In the data rows, 128 means zero.
A hidden rule labels the rows of this table. It goes by one to three of the table's principal directions, not those with the most spread.
[113 130  97 106 178 147 128 171 124 180 146  89 145  97 129 147 144 122
 108 122 147 116 102 101 156 104 170 116  97 129 113  93 147 102 111  99
 154 117] 1
[121 119 123 153 162 100 104 124 175  65 147 164 152 137  73 155 127 117
 126 117 104 150 160 117 102 140  88 100 136 125  89 143 119 110 113  94
 153 136] 3
[129 129 116 153 102 127  76 156 144 142 132 170 128 114 146 116 123 122
 150 111  75  76 125 114 127  98 148 139 100 140 117 146 174 114  97  80
 113 108] 1
[ 88  89 103 119 134 143 185 150  67 135 138  81 132 107 121 113 120 114
 148 100 161 132  81 121 141 109 164 103 150 116 120  98 155 153 108  93
 128 102] 0
[ 86 123  92 131 167 144 184 150  78 137 117  89 127  97 136 129 143 128
 143 104 157 136  79 104 148 115 160 111 150 107 125 100 160 142 118 107
 141 105] 3
[166 119 142  94 143 133  80 146 164 175 191 111 147 110  94 145 128 109
  87 143 153  98 135 124 135 108 142 128  70 155 104  83 108  71 119 119
 143 169] 0
[ 85 119  89 132  98 114 100 201 199 142 164 152  91 152  86 166  70 157
  92 162  88 105 163 148 182 135 113  91 191 119 148 183 133 195  86  60
 189 119] 0
[141 140 124 206 144 104 153 109  91  75 108 154 105 122 113 138 117 127
 185 100 121 142 101 141 115 150  88  98 158 102 114 167 104 163 147 132
 123  96] 3
[120 125 132 166 154  80  68 123 181  56 116 176 178 144  16 155 171 133
 120  79 106 192 170  79  75 142  61  66 139 134  71 132 156  80 120 107
 158 140] 3
[ 84 128  53 139 160 117 153 122 106  78  87  61 173 125  98  99 139 116
 156 102  82 157  93  70 105 127 175 114 132 109 101 122 192 147  97  90
 126  63] 0
[128 128 154 117 130 134 140 126 133 140 141 142 100 140 131 147 126 136
 112 151 141 143 147 162 137 138 102 125 139 126 147 141  81 142 149 155
 143 155] 2
[140 129 125 140 129 128 131 113  84 141 118 123 145 122 154  98 129  99
 161 108 126 114  96 134  98 111 147 156 103 120 120 106 131 138 133 141
  81 116] 2
[165 105 184 102 110 131 104 126 148 143 160 171 124 130 144 129 116 125
 109 142 152 108 167 151 132 136 108 123  97 156 119 147  80 100 144 130
 128 147] 0
[125 155 138 158 123 125 160  94  85 106  79 121 104 155 130 149 152 140
 128 148 138 161 127 154 119 167  87 129 161 110 161 143  96 163 171 192
 100 131] 1
[106 112 135 128  90 123 158 121 108 111 101 104 140 116 129  89 152 141
 147  86 141 168 114 100 115 115 137 117 151 143 138 111 177 107 128 141
 114 126] 0
[179  96 131  79  91 146 103  88 170 123 173 136 101 138 161 172 101 135
 117 190 139  88 162 133 151 129 126 147 124 131 153 121 116  94 119 152
 149 180] 3
[100 153  91 109 118 151 159 158 124 190 119 115  69 128 176 139 107 149
  98 192 120  97 130 154 187 141 149 134 150 101 183 164 116 177 139 133
 143 119] 1
[ 50 150 109 134 142 150 222 151  33 117  53  55 148 111 156  75 187 115
 143  93 145 212  71 111 110 130 166 130 153 120 150 128 128 163 144 170
  90  70] 0
[171  83 183  78 103 147  85  92 130 146 158 158 147 124 142 129 157 114
 124 122 152 111 149 114 100  99 132 144  68 168 116  81 143  41 133 150
 106 183] 2
[122 163 162 102 158 130 110 171 155 185 119 127 151 145 155 112 142 126
  83 143 111 156 159 159 125 132 129 146  81 155 132 162  50 146 154 153
 125 112] 1
[ 71 163 111 119 151 152 174 146  90 122  85  83 145 150 129 112 146 113
 115 124 127 186 111 149 119 135 147 155 155  99 142 128 113 176 124 148
 117  96] 2
[176 115 207 135  82 125  67 134 176 139 177 222 102 146 144 144  84 140
 116 139 130  58 183 187 148 130  79 147 118 154 120 155  92 126 124  95
 129 164] 2
[170 184 161 156 169 117  74 148 154 141 143 167 139 133 101 140 138 107
 101 143 134 125 161 173 112 150  70 133  87 106  85 156  21 142 147 146
 140 137] 2
[101 144 116 127 158 138 181 148  77 149 113 102 131 104 127  98 141 111
 127 108 176 155  90 128 127 130 144 124 145 100 123 109 114 150 140 140
 124 112] 2
[136  87 124  82  71 167 180  97  72 156 119  96  86 116 213 107 107 145
 155 152 151  80  97 121 167 116 188 150 135 138 178 116 176 131 132 141
 104 119] 0
[130 145 132 169 139 102 103 154 153 111 137 168 125 121  87 124 120 126
 133 110 111 131 133 130 117 135  99 107 135 127 103 159 105 145 125 107
 144 119] 2
[ 83 148  83  82 134 120 127 184 202 200 135  94 130 174 178 131  85 136
  85 185  57 167 163 170 148 114 155 158 139 129 190 175  74 205 124 149
 148 117] 2
[151 125 143 147 108 144 104 120 144 114 159 181  77 122 148 191 126 140
 126 166 135  69 144 146 158 133  95 138 143 124 146 134 120 111 121 126
 141 173] 1
[114 169 117 183 168 104 147  96  57  84  42  85 207 109 107  45 185 106
 182  29 117 167  64  71  55 119 155 149  99 123  74  80 198 117 133 128
  63  70] 2
[131 118 145  92 128 171 176  97  75 146 118  91 116 116 208 126 137 135
 132 144 167  85  97 131 156 118 174 181 116 140 157  81 153 117 133 143
  99 139] 1
[168 143 144 108  82 109  53 167 217 214 166 168  83 170 157 149  82 150
  86 211  64 108 204 197 154 134  89 123  96 145 173 218  21 180 155 165
 151 148] 0
[133 184 124 168 120 101 139  86 166  51  58 101 133 167 162 114 131 166
 150 141  53 183 164 139 116 166  92 149 149 121 149 201  99 171 145 171
 130  90] 3
[155 131 126 113  91 114 118  87 171  90 133 137  96 167 124 126  83 143
 123 188  95 119 161 149 125 162 111 147 154 123 155 172  90 177 135 158
 139 140] 2
[135 128 142 188 131  97 130  59 108  40  97 132 140 137  60 148 173 136
 157  89 129 164 115  98  78 145  78 112 154 134 115  88 176  89 144 155
 103 161] 1
[185 143 136 143 149 104  49 121 173 152 170 153 159 107  67 130 136 107
 120 104 132  97 132 109  99 104 114 130  70 133  77  75 144  57 120 115
 131 174] 2
[161 161 192 173 154  92  32 209 213 175 196 221 138 131  80 157 118 111
  88 117 112 126 185 194 117 121  46 108  85 151  86 174   7 126 136 111
 154 158] 3
[ 99 125 156 113 105 140 146 185 118 202 137 126 110 113 156 118 148 138
 101 124 154 148 133 156 152 108 124 112 128 146 159 134  99 130 148 147
 126 143] 3
[169  97 165  85 121 153 138  28  78  75 107 149 138 132 161 116 160 111
 145 144 170 104 126  95  84 145 137 171 104 137 121  80 147  80 150 176
  83 163] 2
[130 177 108 168 161 116 145  98  79 105  69 120 139 121 121  98 161 119
 153 111 128 144  95 109  93 149 121 141 127  93 112 123 130 151 153 162
  99 103] 2
[115 135 141 136 118 130 145 135 107 146 132 119 102 136 100 133 125 138
 112 135 149 127 119 156 140 136 114 124 153 123 145 115 119 158 140 138
 126 147] 0
[184 117 181 128 132 146  73 163 124 160 195 185 123 103 103 160 126  91
 110 130 185  82 133 156 133 124 103 115  81 140  86 121  55  89 127 119
 134 153] 0
[ 65  98 103 108 134 143 213  64  69  86  78  59 134 158 133 136 146 146
 143 116 137 167  93 106 120 128 160 149 187 123 172  60 225 138 128 142
  99 139] 2
[136 167 127 188 148 112 120 106 106 112  82 135 137 131 127 129 155 133
 159  95 102 139 112 126 105 130 106 136 120 115 120 126 149 127 145 142
 100 114] 3
[133 138 136 180 130  96 109 140 149 118 131 149 134 124 105 125 118 140
 149  90 107 128 132 135 124 122  96 108 134 130 107 140 136 134 124  99
 133 121] 3
[142  45 158  49 102 171 107 133 140 156 214 179 114 106 143 153 100 115
 109 141 191  48 146 123 160  92 154 134 119 141 112  72 167  68  85  67
 156 189] 2
[143  82 125  59  80 176 161 107 128 159 150 133  47 159 243 182  65 158
 120 234 124  63 151 169 202 144 160 156 151 137 214 177  97 174 136 150
 141 133] 3
[178 142  83 136  83 131 108 121 125 130 131  99 106 115 140  77  75 118
 174 150  81  84 117 136 143 129 161 123  97  91 110 189 117 165 107 109
 139  66] 0
[192  76 143  93 119 164  83 104 161  74 217 210 107 112 139 164  56 103
 146 156 162  14 163 141 162 129 125 141 120  95  66 134 125  95  64  35
 181 148] 3
[107 143 161 154 144 134 169 124  72 112  76 114 157 125 147 106 160 124
 139  75 152 159 100 125 113 135 138 142 128 149 126 112 149 113 147 134
  81  94] 1
[117 151 100 106 143 153 139 167 150 137 149 120 118 114 156 135 103 112
  99 166 139 106 125 136 161 135 159 156 137 111 136 145  96 142 105 113
 151 114] 3
[166 110 165  89  94 155 110 131 131 182 179 177  85 130 155 134  78 128
 111 161 175  55 146 178 167 124 124 151 129 115 136 122 102 141 125 113
 140 165] 2
[ 89 151 145 145 160 107 155 132 121 137  76 105 165 140 140 121 187 145
 120  88 125 213 130 120  99 123 104 124 134 146 145 112 126 121 164 177
 107 134] 3
[109 124 120 138 159 106  91 175 190  60 143 154 170 170  80 174 107 112
  97 144  95 172 190 144 119 168  79  88 147 123  87 206  45 171 101  87
 171  82] 0
[148 104 135  91 115 143 156  72  81 109 122 117 119 114 130  89 129 118
 132 147 167  90 105  97 115 144 163 145 117 134 124  94 156 114 141 139
 101 137] 0
[ 87  77  75  92 134 201 248  69  35  59 130  89  58 113 175 178 100 138
 166 169 192  78  75 119 192 142 175 142 219  60 160  88 200 157  92  95
 159 130] 3
[130 127 143 133 153 112  81 173 151 161 177 186 142 128  61 127 111  91
 103 114 141 123 145 156 105 121  99 107 113 115  83 127  81 136 121  95
 141 146] 2
[ 83 140  87 140 150 118 168 125  92 124  66  69 157 119 128  99 171 144
 152  83 114 182  86  74 111 114 160 116 141 126 136 102 197 131 132 141
 116  94] 3
[127 110 142  91 111 141 112 141 146 175 133 139 125 154 158 149 119 135
 108 145 119 134 153 147 140 117 136 134 118 148 158 137 122 122 135 142
 126 136] 1
[129  88 125  28 128 188 172  90  93 172 167 120  69 114 161 163 131 131
  85 210 214  75 116 119 168 130 166 154 144 112 173  61 138 109 139 165
 148 208] 2
[141 132 142 142 116 124 134  91 102 105 110 158 114 141 115 116 117 126
 137 131 141 109 130 140 115 154 109 135 144 110 123 132 134 145 144 130
 106 129] 2
[137 171 147 112 159 141 119 156 162 135 119 116 154 156 185 141 118 115
  93 164 105 149 161 171 137 150 132 172  95 144 138 180  30 150 137 152
 124  92] 1
[147 129 127  90 101 144 130 115 140 179 137 138  74 152 166 147  92 152
 106 193 134  98 155 166 168 143 124 137 141 108 173 153 101 163 149 155
 145 149] 2
[156 113 157 150 126 122 147  77  92 106 129 122 111 138  90 170 136 142
 135 118 181 131 115 138 128 147  89 111 154 127 134  82 141 108 155 156
 117 168] 0
[100 135 130 104 131 142 136 183 148 162 134 106 136 129 162 129 123 132
  97 139 122 138 134 139 157 120 155 140 125 153 149 146 104 141 118 119
 137 108] 1
[ 80 142  74 129 121 126 213 106  80 126  64  63 117 110 155  63 132 149
 160 106 120 161  73  87 131 125 184 133 170 110 165 117 208 153 139 142
 110  91] 2
[150 100 141  98 137 148 129 137 129 152 186 130 118 117 137 159 100 113
 107 154 176  81 130 151 159 125 134 132 118 129 120 102  99 116 118 106
 142 154] 1
[155  82 174  92 128 130  82 182 211 141 245 185 104 134  66 209  85 126
  67 167 181 121 199 180 171 137  61  69 142 135 104 151  27 111 109  94
 217 190] 0
Which label does each new row get?
[ 98 125 119 130 174 124 131 129 119 113 140 142 138 132  31 155 151 107
 105 110 161 168 114 113  98 133 110 101 156 108 106  82 142 113 127 126
 147 161]: 2
[165  63 128 140 134 126 134  88  78  75 163 166 103  97  46 170 131 119
 166 104 205 116 102  86 120 143  95  44 154 104  80 100 152  87 130 112
 162 149]: 0
[152 163 138 160 164 111  55 146 163 123 125 146 174 142 104 148 149 109
 115 118  87 126 148 128  99 130 108 139  72 144  89 139  97 111 122 120
 118 112]: 1
[134 114 143 148  94 131 149 108  88 119  98 135 107 125 168 117 132 148
 167 110 126 118 112 125 134 128 128 124 138 138 146 143 154 135 142 138
 103 108]: 3
[145  77 125  62  95 155 103 121 153 174 194 133 116 102 120 130 107 122
 112 136 163  67 121 101 149  82 179 144 113 144 132  52 206  55  92  94
 144 192]: 2
[134 109 140 128 103 146 160  95 107 110 143 124 100 118 164 132 120 126
 153 133 139 108 108 141 134 114 141 159 142 135 156 103 147 110 125 141
 109 157]: 3
[170 123 146 121 109 111  71 162 206 160 189 145 112 147 109 165  80 143
 101 162 111 112 178 173 159 129  91 105 117 141 127 168  59 145 121 117
 175 147]: 0
[ 94 160 147 180 133  91 156 154 112 132  86 127 145 124 123  71 151 134
 143  75 112 190 119 142  98 128 100 113 141 136 127 155 104 165 159 147
 101 101]: 2
[143 125 127  86  59 134  91 193 189 253 162 123  84 140 217 101  66 154
 116 180  54  88 161 183 183  91 168 142  85 163 190 205  84 175 129 129
 139 108]: 0
[217 112 162 105 129 138  85  94 121 131 177 132 147 103 107 124 124  92
 128 134 180  85 130 126 113 130 128 129  56 134  76  95  90  60 133 137
 122 151]: 0
[123  91 131  95 177 157 136 152 126 124 191 154 124  97 107 178 118 107
  96 142 198  82 126 116 162 132 137 108 129 123  93  94 121  91 102  68
 169 150]: 1
[127 116 115 121 109 134 175 107 110 131 117  79 103 112 159 133 134 161
 143 132 150 137 110 113 159 124 138 115 153 127 162 112 158 119 138 152
 139 139]: 3
[175 147 167 137 109 156 146 106  81 136 111 144 103 120 220 111 117 126
 163 137 147  90 117 168 144 136 130 171 106 120 139 156  80 145 150 159
  97 105]: 3
[ 86 105  94  87 131 154 182 154  97 165 133  84 117  98 159 124 145 131
 122 133 163 147 104 106 155 106 165 110 146 114 151 105 149 124 121 134
 148 131]: 3
[ 71 133 113  99 120 131 173 161  88 183  85  60 156 120 135  74 175 126
 111 101 141 204 106 109 113 109 161 114 127 136 153 107 145 132 148 168
 104 110]: 0
[ 91 131  85  91 145 134 171 134  96 169  95  50 164 103 134  74 146 121
 104 115 146 130  89  75 133 120 207 135 107 139 133  77 205 101 130 111
  99  99]: 0
[129 114  82  95 132 151 186 113  86 143 124  48 121 102 162 117 111 129
 138 143 162 106  76  96 162 125 198 135 132 122 148  94 168 125 122 129
 127 104]: 0
[137 141 132 148  92 112 153  78 127  61  80 125 108 162 173 108 113 151
 154 163  83 140 148 142 117 170 106 147 156 129 161 195  96 186 151 170
 105  99]: 0
[143 141 134 121 126  97  72 145 169 160 128  92 193 113  76  79 168 125
 112  80 113 167 140  89  90  96 131 110  69 155  87  92 152  72 123 132
 128 139]: 0
[105 114 102 152 147 120 157  94  54  81 100 116 141 114  74 115 170 108
 157  98 158 143  80  83  81 133 124 109 152 100 101  78 171 136 131 138
 103 132]: 2
[137 104 104  93 137 149 123 111 111 158 125 109 146 104 172 133 144 123
 132 126 138  81  99  72 137 102 193 150  88 150 133  74 208  66 117 113
 106 129]: 1
[154 129 155 138  95 117 114 116 127 159 112 147 122 112 160  92 131 156
 152  94 130 104 124 115 133 109 131 131 112 148 132 120 173 104 141 128
 113 132]: 3
[161 110 192  76 119 154  96 124 126 162 156 132 154 125 131 126 156 109
  90 132 174 117 148 136 118 117 135 148  68 168 113  87 103  63 137 148
 110 167]: 0
[116 195  88 142 163  89 118 134 136 159  91  85 181 120  74  27 136 106
 129  84 101 167  94 104  71 112 157 156 106  99  95  94 149 159 131 140
 108 108]: 2
[104 137 125 155 152 111 128 137 152  87 115 122 145 128 110 150 163 139
 126 115 101 174 143 111 116 133 100 104 134 141 121 145 120 113 128 131
 143 126]: 3
[152 125 174  74  85 140  74 155 183 215 154 139 125 132 181 127 145 149
  85 155 121 117 177 146 146  96 127 149  76 174 160 127 102  88 139 164
 131 177]: 3
[143 127 158 137 129 131 157 129 121 132 137 136 113 118 162 139 114 141
 127 127 170 117 131 152 157 141 110 126 142 133 136 134 100 127 145 129
 131 132]: 3
[141 183 153 164 134  95 132 126 151 145  86 109 139 133 164 108 169 154
 132 115 104 202 151 150 109 132  77 128 112 135 148 161  63 134 179 209
 118 134]: 3
[102 119  31  85 142 151 101 147 127 194 145  56 165 132 139 136 116  83
 117 152  79  90  87 100 124  75 228 175  85 116 142  62 205 116  78 101
  99 119]: 2
[ 75 123  77 169 154 146 200 103  80  42 101 133  85 137 136 179 118 131
 167 143 116 131 101 133 145 154 118 122 212  73 148 151 154 179 111 105
 141 104]: 3
[215 143 135 148 147 114  80  58 157  46 139 148 165 125  98 142 108 109
 138 129 150  77 146 103 110 164 107 148  99 112  62 108 137  70 113 104
 127 131]: 1
[160  90 160 105  91 125  84 145 176 151 190 146 111 141 105 167 103 137
 104 153 133 114 168 156 149 121 100 101 118 157 133 138  91 111 122 124
 157 166]: 0
[146 116 172 125 118 133  71 148 137 143 143 192 150 125 128 128 147 107
 118 109 130 107 149 127 106 114 118 134  85 157 102 129 120  86 124 114
 108 137]: 1
